+1.23, +5.24, +0.95, +3.09, +4.84, +1.62 yields +1.23
-5.51, -3.14, -0.60, -2.85 yields -5.51
+1.44, -5.03, -4.29, -0.57 yields +1.44
+0.33, -5.03, +1.35, +0.50 yields +0.33
+5.46, +3.63, +1.27, -1.94, +4.27 yields +5.46
+2.48, -5.63, -2.35, +0.87, +0.36, +1.73 yields +2.48
---
[-17 -43  13 -33  35  30 -16] >> -16

[[5487 6360 6494 6179 3351 8231]
 [5079 5671 3990 5665 3798 1474]
 [5197 5925 3540 3085 1856 4364]] >> 4364

[ 49  -5 -26  -6   0] >> 0

[3 1 8 3 4] >> 4

[[-29  -8  25  -2 -27 -18]
 [ -8 -12  -4   1 -36 -35]
 [-40  -7  14  -8 -18 -21]] >> -21

[-12  25 -28 -22] >> -22

[1013 5833 8867 8580 3929] >> 3929

[ 50 -17  42 -33 -23   6] >> 6

[[31 56 24 41 31]
 [45 47 86 23 45]
 [56 77 29 96 62]] >> 62

[[ 812  239 -113 -172  707 -275   47]
 [ 812 -546  -48 -120  852 -885 -742]] >> -742
---
+3.42, +0.46, -6.03, -2.92, -0.89, +5.97, +2.23 -> +5.97, +3.42

-1.47, +0.52, +1.52, +3.53, -2.29
+0.75, +1.15, -0.93, -4.84, +2.30
+3.99, +3.10, -2.28, -4.89, +3.24
-> +3.99, +3.53

+1.29, +1.92, +3.96, +2.61, +3.90, -2.30, +4.78
-0.99, -1.70, -3.47, -1.59, -2.05, +1.27, -1.45
-1.00, +1.15, +1.62, +1.70, +3.03, +0.11, +1.23
-> +4.78, +3.96

-2.02, +3.47, +3.21, -1.48
-0.26, +1.18, -2.10, -1.81
-3.62, +5.01, +3.16, -3.89
-> +5.01, +3.47

-2.16, -1.56, -5.53, -1.63, +0.81, +2.80, +4.09 -> +4.09, +2.80

-3.70, +6.06, -1.49, +4.48, +4.34, +2.65 -> +6.06, +4.48

-1.70, +2.59, +2.54, -5.65, -1.36, -1.87, +6.25
-3.94, +1.63, -6.35, -2.53, -3.39, +0.19, -3.51
-> +6.25, +2.59
---
-0.39, -2.23, -0.19, +2.41, -1.80
+1.16, -4.11, -1.61, +6.35, -6.59
Answer: -0.19

-1.95, -0.41, +1.13, -0.30, +2.46, +6.31 Answer: -0.30

+5.10, +1.82, +0.63, -2.26, +5.22, +2.07 Answer: -2.26

+1.12, -3.37, -5.77, -2.37, -0.31
-0.79, -2.78, -4.08, -2.61, -1.13
Answer: -5.77

+5.32, -0.83, -1.18, +1.04, +2.91, +0.92 Answer: +1.04

-4.75, -5.00, +1.25, -4.28, -4.13, -1.35, -4.48 Answer: -4.13
---
array([-4.00, +3.05, -5.23, -0.35]) -> +3.05, -5.23

array([[-3.51, -1.57, +0.73, -1.72, -1.63],
       [-0.69, -4.01, +3.28, -2.13, -2.13],
       [-6.67, -5.45, -5.17, -6.32, -3.90]]) -> +3.28, -6.67

array([-0.23, +1.17, -1.73, +6.51, -4.59, +1.50]) -> +6.51, -4.59

array([-2.86, -1.76, +3.02, -5.49, +3.90]) -> +3.90, -5.49

array([[-1.05, -2.90, -1.62, -1.03, -0.35, -5.37, +3.96],
       [-0.39, -1.07, -0.60, -0.38, -0.13, -1.98, +1.46],
       [-1.13, -3.11, -1.74, -1.10, -0.37, -5.76, +4.25]]) -> +4.25, -5.76

array([-1.11, -1.06, +4.73, -0.33, -3.80, +6.71]) -> +6.71, -3.80

array([+6.65, -3.63, +5.89, +0.38, -2.42]) -> +6.65, -3.63

array([-4.88, -5.14, -0.57, -1.25, -3.88]) -> -0.57, -5.14

array([+2.15, +1.10, +6.33, -3.84, -3.39, +4.39]) -> +6.33, -3.84
---
-42  -48  -46   29  -36 Answer: -48

262  801  513  284  210
319  309  370  352  428
Answer: 801

3  4  4  1  3  7  2 Answer: 4

23  18  56  85  69  45 Answer: 18

3  6  0  5  2  5  2
8  7  4  6  3  9  3
Answer: 6

6  8  5  1  1 Answer: 8

11  52  71  12
61  56  27  83
Answer: 52
---
array([[6871, 5583, 7396, 5406, 2784, 7810],
       [6159, 5548, 5798, 4394, 2924, 6949]]) | 2924

array([[ 630,  503,  559, -306, -652],
       [-283,  700,   16,  372,  121],
       [-113, -272,   86,  396,  334]]) | 372

array([[ 651,  135, -570,  738, -891],
       [-608, -313,  794,  423,  140],
       [ 135, -121, -858,  608,  -57]]) | 423

array([[-594,  258,  629,  273,  294,  431, -435],
       [  86, -375,  806,  -17,  -62, -190, -233]]) | -190

array([[-29, -35,  -9,  -6,  48, -15, -24],
       [-38, -28, -44, -39, -29, -35, -32],
       [-48, -20, -42, -50, -43, -34, -28]]) | -35

array([[458, 251, 706, 147, 706, 406],
       [495, 784, 634, 480, 419, 862],
       [683, 609, 718, 421, 448, 774]]) | 419

array([[ 48,  98, 158, 193, 118, 140, 121],
       [106, 125, 130, 138, 119, 124, 125]]) | 124

array([[2, 2, 4, 1, 3, 3, 2],
       [1, 2, 5, 2, 4, 3, 9],
       [4, 4, 5, 4, 3, 4, 4]]) | 3

array([[153,  95,  70,  90, 156, 230],
       [195, 105,  97, 113,  32, 176],
       [201,  99, 122, 137,  33, 178]]) | 32
